In the rows, 128 means zero.
Each path below is one point turned by a fixed rotation once a step. After each direction that follows a path, write how fast that rotation turns it, in deg/step (0 if it stays still).
Each turn is a multiple of 5 degrees from 10 to 175, or 0.
Each row of a path follows its step; steps can be skipped.
path 1
step 3: [133 128 127 124 130 128 128 122 125 125 124 136 127 132 127 128 124 124
 122 130 122 118 136 132 125 121 124 124 129 135 130 130 116 134 139 132
 115 120 131 132 139 125 124 132 141 134 120 133 133]
step 22: [135 116 130 122 121 127 124 121 129 134 130 122 137 141 125 122 132 131
 119 125 116 133 139 129 130 132 123 128 126 136 139 132 127 127 129 129
 125 130 127 134 131 129 132 129 137 124 126 138 133]
step 25: [129 126 131 126 135 127 128 132 127 126 124 138 134 139 132 132 134 127
 121 137 124 131 123 129 123 135 126 118 125 122 136 126 131 136 133 134
 133 125 126 123 120 122 114 129 136 136 119 129 137]
step 27: [115 126 129 125 119 131 122 124 125 129 121 131 129 136 122 131 126 133
 130 127 125 140 119 131 122 130 126 130 127 140 134 133 126 133 130 127
 136 123 113 135 123 122 121 121 133 130 124 133 129]
step 28: [117 126 131 122 121 139 134 126 128 132 120 139 133 138 131 127 125 126
 127 127 117 128 125 135 130 132 119 134 127 133 130 131 111 127 138 132
 127 123 128 130 134 134 130 129 133 135 132 128 127]
step 29: [129 131 134 118 130 126 126 130 129 133 123 140 131 133 130 133 131 133
 126 124 116 141 133 120 129 133 125 120 127 132 138 134 119 126 133 133
 131 125 132 131 122 127 120 136 137 127 128 122 140]
step 30: [126 116 127 121 134 135 126 126 122 117 129 144 132 133 122 130 133 122
 126 133 121 134 141 123 131 126 122 131 121 133 132 124 120 130 130 127
 130 128 124 129 121 127 136 141 127 127 120 127 129]
step 31: [128 127 120 118 129 130 115 118 124 129 138 132 126 129 121 132 136 126
 124 133 121 132 133 138 122 130 120 128 125 139 130 138 128 134 132 127
 134 127 120 136 124 123 125 123 129 133 121 126 135]
step 33: [134 126 133 119 130 135 120 132 129 132 128 130 128 131 119 128 120 122
 116 125 122 135 127 124 129 130 122 123 127 132 137 132 126 129 134 130
 127 124 133 136 130 131 118 123 139 119 133 140 140]
[127 130 127 129 130 126 127 124 128 129 127 128 129 128 127 128 130 128
 127 129 129 126 133 127 131 127 127 127 129 128 127 129 127 126 128 129
 128 129 128 132 128 128 128 130 126 130 129 129 129] : 40
[129 128 127 125 129 129 126 128 126 127 127 127 125 124 128 128 126 129
 127 128 130 124 127 126 126 127 130 127 127 127 128 130 126 127 128 128
 126 126 130 128 129 125 130 129 129 128 129 129 127] : 10
[127 130 129 130 127 129 129 131 129 129 129 129 128 129 128 127 127 127
 127 131 129 127 127 126 128 129 129 130 127 129 127 130 127 126 125 127
 131 128 128 128 124 127 127 130 129 131 126 128 129] : 170
[132 126 130 128 129 128 128 131 128 126 129 132 128 127 130 128 128 128
 130 125 129 127 126 127 130 128 128 125 128 127 127 126 128 127 129 129
 128 129 126 132 128 129 127 130 129 130 127 128 130] : 80
[127 127 129 127 129 128 130 130 129 126 128 126 126 126 126 130 129 127
 127 126 129 131 130 124 131 128 127 129 127 127 128 128 128 128 128 126
 131 128 126 128 128 128 129 127 129 125 125 131 127] : 100
path 2
step 3: [126 122 131 132 125 137 127 123 131 126 132 125 131 117 119 139 125 128
 129 139 130 133 139 132 127 130 120 122 129 125 125 126 130 130 125 124
 140 122 121 128 133 128 122 114 133 116 129 132 125]
step 5: [125 118 128 134 123 130 130 126 131 129 122 132 129 127 122 118 132 132
 130 136 137 138 131 124 132 126 129 141 131 120 121 126 122 119 129 122
 135 127 133 138 117 127 133 119 125 133 133 132 132]
step 8: [125 122 118 136 120 137 132 121 124 128 126 130 125 131 124 131 132 123
 125 134 128 127 124 130 127 123 129 128 122 127 132 124 130 116 116 111
 133 130 135 132 130 123 132 126 120 120 128 129 118]
step 9: [123 126 134 131 117 135 133 118 126 128 126 134 123 116 128 122 127 123
 134 142 130 138 126 118 130 121 128 129 125 127 127 124 127 121 129 123
 132 123 126 133 125 137 134 127 130 120 132 136 122]
step 19: [125 127 121 134 127 126 139 121 131 124 134 132 124 123 112 130 132 125
 134 127 111 131 133 125 127 123 127 121 135 127 132 128 129 125 117 127
 132 124 132 135 126 136 132 121 132 117 126 127 125]
step 21: [131 126 133 129 127 135 121 119 128 128 127 129 128 134 114 124 140 113
 131 135 128 128 123 121 131 131 131 135 132 123 126 121 130 128 123 119
 131 124 126 125 125 137 124 124 121 138 130 135 131]
step 24: [129 127 140 134 122 132 125 122 113 129 126 126 122 133 124 124 128 130
 135 125 124 137 130 122 129 128 133 131 131 124 121 122 128 124 127 116
 126 136 139 137 131 132 131 121 127 119 127 135 122]
step 26: [120 131 133 132 132 130 130 118 116 126 119 140 123 119 124 131 132 124
 129 134 135 126 128 123 126 123 122 123 127 124 124 131 138 136 117 132
 128 130 122 135 132 130 126 118 125 133 130 127 133]
step 31: [128 122 123 137 122 130 126 122 126 129 133 126 133 123 124 132 137 131
 136 135 128 125 138 120 134 127 133 135 130 124 126 116 128 123 117 130
 134 131 124 130 126 126 132 112 125 133 120 121 133]
[129 125 128 126 126 128 126 127 128 132 127 127 124 127 127 125 128 127
 127 127 128 129 129 127 128 129 132 129 127 127 126 127 130 129 131 128
 127 125 125 127 128 129 127 130 127 127 128 128 127] : 95
[126 126 129 125 129 126 127 126 128 128 127 128 128 127 127 127 129 129
 126 126 130 129 126 129 125 127 127 127 127 126 129 129 128 128 125 126
 125 130 129 129 126 125 127 129 126 128 128 127 129] : 115
[128 126 128 129 129 132 129 126 130 131 129 127 127 129 132 131 130 128
 129 125 128 126 126 129 128 129 128 127 130 128 128 127 129 126 131 126
 127 128 129 129 127 129 128 126 129 127 129 129 128] : 90
[127 129 131 129 131 127 125 128 131 129 129 131 125 127 127 127 127 127
 127 129 129 129 127 126 128 130 127 126 129 130 127 131 128 128 127 128
 127 126 131 129 128 131 131 128 130 128 129 127 127] : 170
[128 126 130 125 127 128 128 130 126 129 127 128 127 128 130 128 128 129
 127 131 125 128 130 125 128 126 129 131 128 131 131 127 126 126 128 128
 127 128 132 128 127 129 128 126 127 130 128 126 127] : 95
[129 127 127 128 129 128 126 129 125 127 129 127 129 133 130 128 130 128
 127 127 131 131 129 129 129 130 132 129 128 129 127 128 129 127 125 126
 127 129 130 127 129 129 128 128 127 128 127 128 129] : 110
[127 129 127 127 128 128 128 128 128 127 128 129 129 129 127 126 126 126
 126 126 131 128 129 132 130 127 129 130 129 127 130 129 128 128 132 129
 128 129 130 128 127 130 127 126 127 132 130 129 128] : 65
